128 stands for zero in the data rows.
Here are some numbered points:
[121 171 137  79 148 109 102  86 160 121 109 167 129 143 116 139 145 109
 124 178 105] 0
[106 145 126 133 133 105  86 155 144  99  90 153 143 130  81 162 160  92
 152 145  84] 1
[158 186 160 134 164  31  83 157 138  87 120 149  96 107 109 139 132  94
 139 153 110] 2
[103 144 113  68 113 125 123  58 142 167 100 141 165 184 131 108 132 155
  82 152 115] 3
[139 107 118 100 113 157 162  84 122 171 162 117 135 132 185 117 100 163
  99 107 162] 4
[143 159 148 106 156 215 110  96 149 124 121 132 187 141 110 107 121 114
 107 148 110] 5
[166 135 134 150 132 159 235 100 120 112 163 123 108  97 148 106 118 138
  91 122 164] 6
[124 112 132 114 131 161  10 157 122 106 124 142 144 122 118 161 163 125
 165 119 129] 7
[129 169 161 134 169 136 202  72 151 114 126 138 122 123 112  93 121 114
  83 164 113] 8
[ 96 129  95 161 124  26 172 147 150 133  93 172  89 130 127 161 164 132
 155 159 110] 9
[122 150 137 113 148  83 103 106 125 167 115 122 173 190 114  92 101 140
  92 142 106] 10
[148 129 126 112 131 228 186  91 125 121 146 121 150 118 152 124 121 124
  88 120 149] 11
[133 151 146 163 134   0 157 139 122 164 116  95 118 162 108  68  69 134
 109 136 114] 12
[132 144 149 110 155 212 122  97 135 108 122 128 171 129 105 100 110 104
  93 152 121] 13
[106  86  85 139 103 120 169 147 146 125 137 170  81  88 134 173 168 125
 148 115 142] 14
[152 179 156 129 163  46  82 153 146  88 120 154  95 103 107 145 143  94
 141 156 109] 15
[100 149 128 135 150  72 101 123 157 152  89 142 159 177  86 127 145 124
 128 164  82] 16
[122 135 129 148 128 232 223 115 131 113 128 135 161 115 110 110 123 108
 110 130 120] 17
[143 161 149 118 148  93 174  88 146 127 129 138 123 117 113  97 113 117
  87 160 126] 18
[157 116 130 112 127   5  93 118 120 150 160 117  65 116 166 120 125 163
 119 125 178] 19
[150 118 139 108 129  94  25 148 120 132 165 125  84  99 150 149 136 149
 170 112 147] 20
[138 177 154 113 175  96 175  69 160 124 121 132 101 123 113  99 126 106
  78 180 120] 21
[102 127 130 132 130 144 167 108 125 155 108 109 166 173 133 106 120 146
 105 124 105] 22
[145 177 152 103 158  82 172  78 159 111 124 153 113 108 102  97 122 105
  82 176 118] 23
[114 130 133 111 131  90 177  84 120 173 133 122 146 177 153 100 116 158
  67 125 138] 24
[157 132 145 178 154 191 165 155 114  67 137 108 120  80 105 126 111  80
 143 128 126] 25
[154 137 150 168 157 195 151 161 121  68 143 110 100  68  95 136 130  74
 149 140 131] 26
[149 115 143  97 126 150  32 126 101 158 166 110 140 144 171 134 118 160
 130  89 162] 27
[132 115 116 103 117 119  64 142 114 145 140 116 127 139 144 131 126 150
 135 107 137] 28
[103  90  84 136  78 155 157 159 120 148 113 128 127 133 144 154 148 146
 158  88 125] 29
[124  94 126 184 116 140 138 188  91 131 134  95 130 109 127 129  99 135
 170  91 139] 30
[111 104 114 148 104 135 168 141 143 106 125 153  88  93 135 147 163 133
 148 124 140] 31
[108 115 108 186 108 113 246 152 118 159 113 116 154 162 129 106  95 130
 108 100 115] 32
[126 161 135 124 146  42 167 106 162 117 119 161  62  87 110 140 156 120
 121 174 129] 33
[ 99 101  86 109  81 214 144 119 133 135 120 150 164 136 127 154 153 124
 132  99 113] 34
[116 122 127 190 135  30 229 152 146 125 121 141  78 113 131 125 131 140
 127 128 117] 35
[106 125 120 207 113 103 164 183  97 108  90 108 128 128  78 136 121 100
 185 133  97] 36
[132 173 150 103 157   5  91 117 161 149 123 137 106 154 128 106 112 132
 106 157 109] 37
[144 115 138 105 120 153  43 129 108 144 162 125 131 131 164 149 133 151
 139  93 154] 38
[123 139 129 136 135  58  96 134 129 146 113 124 122 157 122 130 128 130
 131 137 115] 39
[ 86 107  96 152 101  93 179 142 138 166  97 143 142 171 137 150 151 159
 134 114 109] 40
[120 115 110  89 122 170  58 114 120 140 115 139 157 150 133 140 152 141
 132 128 136] 41
[131 132 135  77 136 132 111  72 138 146 141 136 123 126 150 112 134 156
  97 131 139] 42
[147 160 149 107 157 208 124  96 150 118 128 133 171 130 112 106 122 112
 103 150 116] 43
[104  81  95 140 102 216 189 113 119 163 130 122 167 148 154 121 117 141
 111  97 134] 44
[145 133 155 159 155 176 124 157 114 105 149  99 157 116 102  95  71  83
 130 130 120] 45
[133 140 140 127 137  37  93 143 139 127 143 144  61  98 137 153 149 134
 156 145 134] 46
[128 106 124  88 121 227 105  78 102 123 149 123 162 128 153 117 119 139
  98 112 150] 47
[150 133 144 132 136 193 167 123 118  90 158 127 119  89 127 110 128 126
 124 131 148] 48
[ 85 126  95 137  95 156 162 126 154 156  76 147 176 171 101 142 147 122
 149 150  83] 49
[107 162 134 130 154 147 195  97 166 113  96 153 155 145  96 103 133  99
  94 169  74] 50
[100 129 109  95 122  93  83 117 167 156 106 162 139 162 125 146 157 131
 125 143 109] 51
[144 148 140 143 156  33  85 144 153 110 120 129  85 101 102 146 129  96
 144 147 122] 52
[142 141 129 117 143 158  39 165 130 109 128 135 155 125 111 154 129  93
 167 143 121] 53
[133 146 144 141 150 154  91 133 146 101 108 130 155 128  93 130 132  99
 140 152 107] 54
[106 124 110  76 102  75  78  89 136 204 116 120 143 190 156 113 122 182
 118 133 136] 55
[156 123 139 126 140  55 115 130 127 125 153 113  54 104 147 125 130 150
 134 117 160] 56
[125 103 126 181 112  40 174 173 122 136 132 117  67 111 156 158 135 141
 154 101 135] 57
[160 142 155  96 157 122 120  98 121 147 153 102 127 135 156  94 101 150
  85 124 161] 58
[129 116 127  95 127  67   0 135  99 180 129 103 173 193 146 127 111 165
 127 101 131] 59
[159 153 166 137 165  16  87 145 120 137 152  90  83 130 128  89  81 134
 133 139 132] 60
[123 106 122 165 116 165 157 161 121  89 139 133  94  79 135 157 146 118
 160 113 136] 61
[157 137 139  86 127  95 159  94 141 121 170 136  65  92 172 125 135 141
  99 130 172] 62
[105  89 100 119  86 148 105 135  93 167 115 104 176 185 148 116 109 157
 118  87 136] 63
[139 116 138 170 120 236 152 156  96  85 133  96 166 106 107 117  97  89
 144 122 133] 64
[177 112 130 105 125 149 118 122  82 167 185  88 143 134 182  98  82 174
 111  92 186] 65
[138 159 150  94 150 109 169  74 162 131 127 146 122 124 128  97 119 111
  60 149 121] 66
[161 112 127  87 112 163  11 132  81 150 167 110 159 162 172 146 132 153
 138  94 170] 67
[151 135 133 111 144  68  88 139 140 137 140 111  75 116 147 116 120 152
 139 126 158] 68
[125 142 145 157 124   5 180 126 130 161 112 106 113 165 129 103 109 147
 104 140 115] 69
[124 105 113 149 108 115  85 184 121 115 134 125  99 107 126 154 139 124
 179 108 128] 70
[115 125 124 122 131 142 135 111 118 163 116 108 176 189 142  99 101 157
 109 125 123] 71
[119 105 110 176  95 170 155 179 103 106 122 119 120 104 124 152 128 112
 171 101 123] 72
[169 166 168  78 171 169 117  79 135 134 167 120 151 137 126  79 104 117
  51 131 140] 73
[111 112 102  62 110 143  17 113 136 160 113 141 181 171 138 143 132 147
 128 122 131] 74
[126  96 107 108 102 160 111 130 132 131 141 135 103 110 162 151 151 157
 160 114 155] 75
[ 76 135 100 137 132  87 170 137 182 124  93 195 126 118  80 153 153  88
 155 172  72] 76
[115 114 103 150 112  97 156 159 127 106 116 168  81  88 117 170 173 129
 180 123 124] 77
[131 110 119 156 110 110  85 196 126 100 136 127  80  88 120 161 145 114
 186 106 128] 78
[ 86 125 100  95 107  98  93 106 154 151 104 170 153 174 119 165 165 128
 142 153  91] 79
[134 112 120 160 103  97 218 128 125 122 140 126  59  79 154 139 145 142
 132 125 168] 80
[124  95  99 161  91  72 141 160 107 183 136 107 119 146 143 134 123 156
 142  88 149] 81
[168 137 161  66 142 153  30 117 123 123 162 102 119 112 154 124 112 131
 121 126 162] 82
[143 136 139  91 129 232  28 120 114 117 134 121 164 128 127 138 129 117
 154 139 132] 83
[137 111 132 156 119 204 140 147  94 105 136  96 156 116 122 116  97 106
 139 118 141] 84
[148 131 133 108 117  72  38 138 105 169 127 109 161 184 140 111 103 154
 141 116 129] 85
[123 114 123 162 129 115 119 168 125 102 137 140  87  86 133 169 148 122
 172 119 132] 86
Which point above is nearest to each new point? Its number follows each.
[148 115 124 136 126 178 224  99 121  95 152 122 106  82 149 110 112 126
  99 121 158] 6
[130  98 124  87 116 227 106  75  92 130 157 117 157 126 167 117 115 150
 101 104 161] 47
[174 157 155  82 157 151 124  79 130 109 148 126 139 110 115  86 108 117
  69 151 158] 73
[124 144 140 145 148 140 109 133 142 121 102 122 170 149  91 114 115 106
 128 148 100] 54
[132 137 138 150 132  99 124 155 126  92 142 140  80  84 109 140 146 105
 155 136 122] 86
[107 109 100  81 110 133  31 126 129 161 111 135 179 173 133 142 130 146
 137 121 126] 74
[121 172 143 103 154  17  96 118 168 151 113 145 119 162 120 110 120 128
 106 160  99] 37
[119 159 137 102 151  63 100  94 126 184 113 122 172 197 128  93  86 135
 100 140  92] 10
[131 110 131 182 116  79 173 171 117 126 135 113  84 112 149 151 128 134
 150 101 133] 57
[116 102 108 177 102 174 155 175 105 108 123 124 120 103 126 151 129 112
 172 101 120] 72
[140 115 122 147 115 177 157 134 128  88 136 147  96  72 143 156 139 111
 162 119 148] 61
[116 161 129  87 139 121 100 100 154 126 107 163 138 146 116 146 148 113
 132 167 106] 0
[117 142 128 124 137  33  99 118 140 161 109 131 121 168 129 125 128 136
 115 141 112] 39
[103 131 125 180 132  37 245 143 134 118 108 133  89 137 136 125 135 138
 130 129  97] 35
[164 107 135 108 119 161 103 117  82 149 179  90 147 143 172  84  85 162
 105  83 166] 65
[129 149 147 132 155 128  90 124 145 114 110 125 154 139  96 116 121 109
 130 158 105] 54
[125  94  99 105  94 146 109 144 115 129 140 139 103 114 165 179 172 159
 163 102 158] 75
[147 149 141 117 151 144  39 163 127 102 130 130 146 116 105 144 122  94
 166 147 120] 53
[110 160 135 120 137  71  83 118 153 144  79 142 173 180  80 120 126 108
 135 172  87] 16
[150 137 165 153 163 178  95 158 115 100 155 103 158 110  96  93  66  75
 133 132 119] 45
[128 152 149 135 159 149  72 130 150 109 100 125 173 143  81 118 122  98
 135 161  96] 54
[109 151 122 133 150  99  84 130 135 143  89 125 157 171  97 137 133 113
 131 140  76] 16
[ 98 151 108 133 122  95 167 137 189 121  85 187 126 127  85 164 183 104
 132 161  87] 76
[125 141 139 184 132 138 144 171 109 125 114 108 192 165  90  94  82  99
 128 131  97] 45
[132 170 141 118 153  23 148 104 164 119 123 161  55  86 109 138 152 120
 125 185 130] 33
[124  99 119 186 121 116 243 146 131 122 138 119  61  70 145 140 137 135
 145 127 150] 80
[128 150 141 110 149  82 104 102 118 174 122 116 177 196 121  85  93 144
  81 137 115] 10
[ 98 110  97 143 111 141 195 114 119 154  95 119 163 174 135 122 131 147
 107 127 116] 22
[134 115 124 166 106 104 232 128 131 115 139 130  55  68 145 138 149 137
 132 132 168] 80
[158 130 140 109 134  99 177  90 132 122 164 128  58  79 172 115 125 163
 109 132 183] 62
[ 83 100  93 163 100 109 193 145 136 162  91 141 154 173 131 142 145 156
 131 110 107] 40
[ 99 101  88 140  99 235 164 128 131 132 102 148 187 158 116 149 154 117
 145 113 107] 34
[139 129 139  60 133 161 113  57 136 138 154 143 123 113 161 110 135 158
  89 129 153] 42
[ 89 101  83 125  80 204 171 122 138 138 108 156 168 143 120 158 159 124
 132 102 104] 34
[109  92 104 133  95 139 132 137 101 158 119 108 151 161 147 121 115 152
 125  96 139] 63
[110 162 127 122 150  75  79 129 155 137  83 153 173 177  81 122 125  99
 122 163  77] 16
[109 152 111 135 128  97 183 120 163 130  81 155 115 130  96 151 167 112
 137 168  96] 76
[100  95  85 125  83 124 142 147 127 163 109 131 128 150 147 151 149 155
 148  95 124] 29
[ 96 105  85 119  82 189 170 118 135 139 116 154 155 134 123 153 153 124
 129 103 110] 34
[172 137 154  88 164  87  90  87 134 146 165 111 101 131 175  81  88 154
  80 129 176] 58
[108 168 121  98 133 153 165  85 163 121  99 150 150 157  91 110 131  91
  88 165  86] 50
[ 90 100  79 115  74 232 170 114 139 131 113 160 171 134 117 160 161 115
 132  99 104] 34
[141 130 141  70 133 149 124  66 134 133 155 141 115 111 164 112 134 156
  92 130 156] 42
[155 145 143  51 136 148 108  75 134 124 160 144 116 121 162 107 128 159
 107 146 165] 42
[130 105 111  97 104 140  91 138 118 129 143 132 103 116 164 170 163 159
 154 104 156] 75
[137 115 119 106 117 156 178  87 132 163 155 123 135 133 177 118 106 154
  96 114 153] 4
[166 122 149  83 143 160  34 115 109 119 172 106 121 108 152 111 106 134
 122 122 167] 82
[151 145 161 144 155 178 109 158 110 101 139  86 146 126 111 116  97  99
 143 125 117] 45
[124 104  99 163 115 244 255 126 123 103 121 120 157 117 112 112 120 111
 101 110 132] 17
[101 153 127 119 165 180 175  88 172 117  99 159 162 131  78 113 133  88
  90 158  74] 50
[113  93 108 115  93 151  86 134  94 165 125 106 170 178 153 122 112 158
 123  86 141] 63
[139 133 128  71 110 122 100  90 145 140 147 156  99 108 157 143 150 146
 114 126 157] 42
[139 105 141 126 112 150 178  90 113 146 153 118 124 123 185  99 101 164
  94 112 170] 4
[130 150 148 153 133  10 161 132 133 148 115 114 104 148 122 111 113 137
 114 142 114] 69
[120 115 119 153 114 231 220 124 120 119 133 130 154 111 120 118 126 118
 118 114 131] 17
[134  97 108 119 105 170  99 140 114 125 133 127 122 111 149 155 152 144
 151 108 157] 75
[ 89 130  92 137 114 155 187 116 139 131  84 148 179 171 109 131 142 126
 116 141  94] 49
[121 158 132  92 142 135  98 101 149 116 110 160 139 142 113 142 145 106
 132 163 106] 0
[109 150 135 146 141  88  63 173 138  92  87 147 147 134  73 165 157  84
 164 145  76] 1
[127  86 126 186 113 174 156 185  82 132 143  85 143 105 130 117  84 136
 162  77 145] 30
[153 134 146 128 135 231 170 120 118  84 156 125 133  87 127 112 127 120
 118 129 152] 48
[129 115 125 180 119 105 238 140 133 107 135 144  82  87 143 135 135 130
 145 125 147] 80
[146 148 151 141 156  16 103 142 124 135 143 108  86 132 125 101  97 136
 138 138 125] 60
